(in the rows, 128 means zero)
The rows of T fall into 3 groups, and each row is roughly a mix of its group's hidden directions; one row fits no group.
T (107 x 10):
[[159  94 152 116  89  87 105 152  95 127]
 [130 148 121 143  65 127  90 129  85 111]
 [ 62 147 117 111 151 137 159 137 161 148]
 [162  72 161 138 125 120  78 120 134 138]
 [131 102 136 134 101  85  88 172  98 149]
 [179 127 161 124 141  98  84 160 110 116]
 [ 67 111 113 124 112 110 173 125 115 164]
 [ 62 125  96 152 135 160 159 144 128 133]
 [ 90 116 150 111 145 145  82  91 139 170]
 [130 143 156 121 180 126 104 146 178 162]
 [161 133 164 183 135 155 116 122 171 135]
 [154 101 143 160 177 103 143 146 150  88]
 [148 186 114  68 110 134 121 140 115 128]
 [159  91 134 111 102 111 119 125  62 115]
 [115 136 128  98  94 146  82  85 160 153]
 [142 181 138 101 169 160 153 151 147 117]
 [ 82 165 114 113  98 181 110 115 123 138]
 [128 140 154 195 117 152 116 141 146  88]
 [ 82 145 102  87 162 116 136 135 107 168]
 [108  85 165 137 190 142 108 126 125 117]
 [104 152 119 109 158 157 141 100 182 159]
 [ 90 172  97  84 143 118 148 129 135 162]
 [132 118 188 111 135 101  70 124 132 134]
 [180 175 148 116 175 136 143 141 127 117]
 [107 150 116 170 118  93 168  87 150 114]
 [172 174 128 155 132 141 132 142 101  80]
 [158 194 127  95 137 132 152 148 156 134]
 [104 143 119 130 172 194 134 116 155 118]
 [170 190 117 107 119 101 104 144 122 110]
 [135 154 118 183 124 131 130 137 137  63]
 [123 165 124 124 135 123  96 120 191 170]
 [109 177  91 118 177 128 145 140 161 123]
 [178 134 119 157 143  88  87 162 120 140]
 [101 143 143 147 180 173 112 117 155 100]
 [173 100 162  91 113 121  93 153 101 123]
 [ 85 159 105 135 173 151 167 128 142 152]
 [111  83 137 107  67 118 137 121  92 112]
 [ 81 124 131 111 136 115 142 197 147 140]
 [138  98 108 121  87 122 156 138  63 136]
 [163 166  77 111 116 109 135 122 100  92]
 [171  98 145 136 154 141  84 173 111 122]
 [ 91 142 124 168 152 164 171 132 159 112]
 [ 75 114 138 114 161 189 129 129 114 126]
 [176 113 150 160 132  76 101 133 118 104]
 [119  94 147 151 103 142 102  96 139 187]
 [140 116 142 104  76  84  98 145  98 149]
 [132 132 110 160  84 143 122 136  73  89]
 [ 47 127 114 137 104 140 153 129 125 121]
 [120 138 157 140 196 155 114 128 158 102]
 [144 158 121 154 126 169 133 134  76  85]
 [115 139 104 148  73 147 122 155 115  76]
 [ 66 132 111 165 157 133 169 127 137 134]
 [ 84 138  98 148 153 179 162 120 147 122]
 [110 151 144  87 151 175 147 170 108 116]
 [150  83 163 101 141 132 137 115 163 173]
 [139  85 128 149 173 131 173 149 114  94]
 [ 89 165 133 102 125 169 129 171 144 100]
 [ 64  86 145 140 108 141 144 134 156 109]
 [160 143 124 142 190 168 140 115 152 109]
 [179 161 136  94 178 113 125 127 130 153]
 [150 110 178 118 121 129 111 124 184 165]
 [156  89 130 134  84 135 161 115 113  79]
 [163 113 144 144  70 118  83 111 105 131]
 [100  75 101 147  89 130 149 136  91 114]
 [ 71 139 146 106 135 168  86 115 143 146]
 [ 54 128 124 141 107 165 126 143 128 105]
 [122 106 142 115 141 121  89 113 157 195]
 [108 167 123  84  88  98 108 150 107 149]
 [108 104 128 198 138 107 160 125 132 101]
 [106 123 136  97 196 122 142 158 102 143]
 [148 112 147 162  69 128  83 107 129 133]
 [187 173 113 150 108  94 132 122 141 115]
 [165 150 154 149 135 129 101 149  84  83]
 [205 114 139 112 166 127 123 119 130 140]
 [108  74 158 123 120 116  89 134  86 150]
 [ 61 131 110 131 135 180 147 122 142 129]
 [ 80 106 101 153 100 150 109 101 157 157]
 [102 152 121 152 172 149 169 155 120  89]
 [180 124 173 167 135 133  96 145 130 104]
 [ 85  93 149 132 107 133 101 112 154 179]
 [172 162 127 130  86 113  83 110 146 148]
 [178  96 161 108 110  92  99 144 103 131]
 [193 141 139 117 169 117 159 122 105 145]
 [105  74 110 102  79 122 152 103 115 123]
 [ 89 139 106 151 106 157 161  97 168 154]
 [136 144 141 103 173 119 157 158 185 124]
 [116 176 121 125 118 130 101  99 188 148]
 [ 78  92 156 113 111 129  75 134 113 138]
 [ 76 181  94 115 115 135 113 131 140 156]
 [ 94  95 131 197 128 120  98 131 145 124]
 [193 143 140 134 154 101 147 147 110  94]
 [ 93 126 157 114 159 136 117 174 168  96]
 [159  91 116 148 105  76 156 155 119 105]
 [160 108 160 122  85 104  71 127 135 128]
 [171 146 155 105 180 121 143 165 118 107]
 [171 106 162 124 157 145  69 138 134 125]
 [ 92 103 146 125  77 122 125 137  73 111]
 [ 72 136  97 172 126 153 109 118 159 140]
 [173 138 140  85 152 103  99 132 161 159]
 [203 105 141 129 139 101 106 147 111 130]
 [141 149 145 136 206 145 151 129 139 111]
 [197 138 145 110 160 112 128 154 106 111]
 [155 132 172 100 129 100  66 126 130 142]
 [183 145 116 142  91 117 117 124 107  78]
 [157 172 102  82 164 107 126 130 124 159]
 [102 181 115 101 176 130 156 142 125 153]
 [102  64 133 168 120 104  99 119 126 111]]
One row of each group comes first, with its name. Which group is each row after those in?
[130 178 143 189 137 154 128 143 147 105]
K
[170 180 118 148 119 146 139 138  94  90]
B
[142 100 132 123  78  78 104 147 101 151]
F

[144 173 143  77 122 130 143 181 124 125]
B
[ 64 107 120 150  73 129 123 128 126 123]
F
[164  85 155 155 141 108  74 137 131 139]
F
[121  70 143 165  98 139 115 116  86 115]
K
[180 161 151 153 137 102 101 144 124  88]
B
[ 83  94 107 145  67 123 111 131 115 117]
B
[121 176 104  90 178 121 147 139 143 155]
K
[163 137 139 124 197 126 160 119 157 137]
B
[129  75 162 116 121  93 102 155  89 130]
B
